rotation ticks, each row followed by its count of ticks
The counts run from 0 to 504.
[153 145 108 130 129 113 103 144  97 107 122 141 154 171 132 140 128 126
 115 180 138 115 101 179 136 147 169 140 101 141 125 124  61  83  69 127
  95 118 168 124 128 108 132  84 133 167 110 120 139 101 114 165 125 157
  97 149] | 116
[155 143 168 133 132 130 155 140 125 162 161 151 119 153 109 149 117 138
 155 114 131 148 166 145 134  82 182 145 122 190 144 111 174 155 140 152
 107 134  81 125 143 135 166 145 157  91 109 170 145  96 162 125 107 130
 106 138] | 459
[134 140 162 108 120 140 107 107 121 130 108 121 129  93 131 142 121 144
  66 164 139 123 135  87 109  81 114 123  97 121 207 136 114 127  59 129
 144 114  85 116 107 127 111 120 121  96  92 115 139 111 181 149 141 159
  95  78] | 104
[152 142 175  92 116 148 142 147  86 101 103 142  97 157 131 115 160 120
 133 123 162 142 161 117  87 101 130 112  91 149 181 145 179 131 132  78
 151 147  69 126 139 140 179 149 147 121 153 141 150 141 152  88 117 140
 125 130] | 68
[142  52 119 114 123 148 123 118 143 174 112 148 110 169 130 127 145 119
 160 143 126 107 104 147 119 110 152 135 142 123  80  92 112 109 134 160
  92 157 132  90 125 133 162 159  98 103 124 122 147 163 126 189 113 133
 143 118] | 298
[117 144 161  65 143  99 125 120  55 133 131 109 148 123  95 120 157 170
 109 131 174 105 137  90 143 132 110 117  98 152 167 157 109 146  87  92
 157 105 127 151 134 122 113 107 134 144 140 107 107 150 114 110 128 153
 127  64] | 101
[139 150 147 142 141 120 107 118  98 159 141 170 107 148 111 142 137 152
 142 106 150 121 148 142 156  67 163 152 138 127 165 116  97 119 102 178
  53 112 144  98 145 145 127 113 123 125  73 161 150 148 142 109 122 156
  98 164] | 375
[140  74 115  99 118 175 106  94 119 155 110 102 116 158 139 121 156 103
 166 100 115  93  97 147 130 132 118 131 151 151  89 101 118 111 126 155
 116 152 138 121 138 115 153 161  96 108 148 111 123 196 117 150 100 141
 181 146] | 385
[149 134 164 124 115 159 110  86 109 155 158 147 111 131 144 153 150 129
 176  37 145 142 128 134 116 117 113 137 124 165 157 138 107 167 111 148
 144 131  99 146 133 136 151 142 118  79 156 146  94 156 159 139 132 109
 158 108] | 75
[188 129 125 119 110 187  99  77 135 107 140 124  95 145 140 145 138 138
 150  74 135 128  88 142 100 139 133 155 117 153 119 112 137 141 117 162
 148 155 122 144 133 126 176 113 119 117 174 112 135 150 168 145 120  89
 166 109] | 475
[124 185  99 143 111 123 128 125  94 118 100 123 105 191 100 146 133 136
 157 106 118 114 127 128 120 125 175 137  98 150 107 108 164 126 127 105
 107 146 136 150 144 116 193 146 135 143 132 107 149 144  89  99  80 120
 126 184] | 392
[ 97 153 140 108 126 125 121 111  76 120  81 103 154 144 113 138 145 142
 133 141 124 117 103  86 108  98 110 126 103 148 158 170 131 126  94  70
 154 141  76 141 152 117 158 174 110  88 117 107 128 146  75 136 107 108
 146 100] | 488
[120 137 112 106 130 124  99 100 113 136 127 146 110 170  65 154 130 149
 120 161 114 110  86 120 124 118 127 148  85 145 116 140 145 147 125 143
 140 154 122 154 125 118 159 124 131 123 168 105 149 116 135 182 138  52
 143  56] | 92
[156  76 111 128  98 194  90 123 142 140  89 140  96 113 142 126 139 121
 122 138 109 114 116 158 134 117 148 117 146 117  99 102  85  97 120 132
  83 149 111  82 138 126 149 155  92  95 116 114 152 177 151 161 103 140
 161 139] | 54
[175 154 123 130 120 152 107 125 148 141 170 142 119 106  91 160 116 140
  82 129 144 124 100 118 163 147 180 149 125 144 126 109  74 131 109 187
 118 139 139 140 137 108 123  82 120 124 142 104 126 117 192 159  99 138
 110 106] | 112
[154  84 126  98 131 158 116 120 143 153 100  98 119 174 136 117 137  86
 116 142 119  95 125 130 121 112 143 125 129 144 115  75 144  72 116 163
 117 130 123 101 136 117 155 167 103 112 137 110 158 142 142 135  74 203
 119 175] | 296
[167 154 172  99 130 150 151 136 106 110 101 107 130 117 136 128 155 125
 139 123 149 129 158  84  86  77 137 137 121 166 190 158 164 130 119 116
 153 151  67 125 140 113 139 142 139  95  77 145 157 178 152 109 115 148
 134 131] | 312
[ 96 161  92 120 136 143  78 152 121 141 122 113 153 130  91 164 131  71
  96 154 110  86  94 127 157 138 108 137 124 158 136 115  71 129  87 164
 137 141 154 142 133  94  82 161 109  87 136 100 123 153 144 174 117  94
 158 101] | 21
[113 140 145 132 140 105 151 137  91 171 112 143  95 184 103 122 142 127
 143  93 155 109 166 145 157  47 144 118 106 133 171 134 125 111 126 146
  63 138 142 141  94 139 153 122 129 139  89 159 148 133 120 113 102 143
 105 127] | 220
[118 165 148 146  90 138 115 105 127 158 146 148 111 118 107 163 121 167
 100  86 140 160 123  77 155 128 148 137 111 106 161 146 103 194 105 135
 157 120 124 147 116 114 131 128 108  81 148 111  94 124 165 129 115 109
 117  95] | 494
[142 106 106 127 117 154 110 128 127 126 121 113 125 172 146 137 131  94
 155 119 114  91 122 223 128 123 140 119 115 178  96  85 118 107 109 121
 102 152 129 131 118 131 172 157 142 130 168 130 134 108 136 164  98 117
 156 131] | 57
[106 109 142 123 145 140 125 112 108 168 100 115 182 109 116 129 133 166
 117 156 125 128 120 146 151  88 152  90 121 169 120 127 117 112 103  94
 129 127  88 143 135 129 146 175 100  74 119 118 135  70  83 156  83 178
 118 113] | 37
[178  95 119 108 106 177 103  90 131 137 145 141  90 154 141 143 149 114
 164  83 132 118  95 134  99 148 128 165 122 136 109 116 107 147 118 180
 144 145 117 107 126 124 149 121 116  96 163 127 123 190 164 159 135  86
 175  99] | 474
[123  56 155 121 125 130 138 127 145 190 106 147 124 149 123 114 124 139
 112 183 118 148 110 133 140  89 168 105 120 130 110 105 129  95 120 119
 115 143 111  97 120 127 159 155 103  82 112 130 144  93 126 192 114 161
  77 124] | 123
[156 114 133 126 102 150 130 122 108 128 152 134 108 169 146 157 120 164
 166 128 106 140 138 180  95 138 173 125 104 158  80  88 174 160 136  91
 111 148  88 118 153 159 206 133 148 125 167 143 131 122 141 135 111 102
 134 139] | 302
[179 123 109 145  82 153 123 121 133 105 130 127 100 141 134 161 116 142
 150 132 105 130 143 154 103 108 179 146 112 162  91 105 161 147 138 115
 117 180  98 119 135 134 189 116 159 121 134 130 147 159 154 154 118  71
 147 109] | 389
[140  77 134  92 131 146 131 154 111 151  71 128 113 110 105 119 146 174
  99 182 133 113 142 102 138 110 159  85 124 115 102 114 139  99 137  81
 100 120  95  94 149 143 163 150 122 114 141 114 148 139 112 115  97 175
 121 116] | 365
[117 126 155 125 135 143  94 110 102 153  96 128 133  91 133 141 128 161
  77 153 129 128 118 112 142  81 123 100 105 126 191 147  88 102  79 100
 129 107  86 128 122 136 133 161 105  90 127 112 130  77 142 122 121 185
  99 113] | 192
[148 123 168  86 115 132 114 120  79 127 135 149 128 108 133 128 160 127
 106 129 166 130 123  77 100 135 107 133 117 105 189 175  91 162  85 129
 166 125 134 124 108 126 101  90 129 120 113 131 110 170 163 143 159 139
 123  68] | 15
[129 144 145 127 165 140 128 161 110 169 190 134 148 122 117 145 116 126
 114 128 132 115 165 166 152  93 151 118 141 215 150  94 125 146 104 132
 108 122 101 124 134 139 114 141 147 101 144 163 126  91 170 129 106 151
 116 103] | 284
[140 142 136 113 149 175 105 172 109 158 172 137 150  83 106 150 134 114
 107 111 149 101 143 144 178 152 142 110 158 180 124 109  80 148 107 129
 122 144 133 143 154 115 105 133 132  95 166 124  95 124 176 127  92 130
 162  88] | 197
[136 122 162  75 144 117 149 192  91 135 124 156 155 136 104 125 166 145
 130 174 175 143 134 137 138 173 165 109 120 138 103 153 101 122 127  61
 138 144 153 127 148 124 134  97 142 134 136 132 107 129  98 154 128 154
 102  97] | 274
[159 138 102 126 104 121 109  96 142 136 170  89 143 130 115 155 105 172
  87 138 123 128 111 127 158 153 170 145 105 160  98  86 103 146  87 155
 129 126 153 162 113 114 129  72 126 140 155 102 116 102 163 177 108 138
 116  96] | 25
[ 73 137 141 104 116 122 105 113  59 138  97 109 156 156 122 145 140 141
 149 143  99 128 118 107 101 114  97 116 106 133 154 145 129 164  84  69
 160 125 115 126 147 127 140 195 115  86 134 125 112 147  85 137 126 111
 161 110] | 489
[171 143 115 114 129 150 111 166 105  88 118 135 127 155 146 129 153 103
 117 136 161 103 113 195 137 160 135 106 114 133 131 133  55  76  86 102
  99 133 150 137 133 111 150 100 132 174 158 126 121 123 128 134 111 163
 119 152] | 204
[133 109 141 121 123 147  82 136 120 145 119 149 161 104 142 153 128 119
 123 173 123 135  92 144 130 132 133 129 142 137 140 132  49 122  78 140
 124 132 121 102 143 123  92 132 104  66  99 131 118 136 138 190 144 132
 133  97] | 350
[121  89 137 104 149 156 137 132 124 171  84 161  88 162 112 120 158 117
 147 128 153 108 116 178 149  81 122 107 114 137 136 131 127 103 145 117
  95 159  97 127 112 138 180 171 113 108 176 141 150 102 119 138 106 122
 134  89] | 455
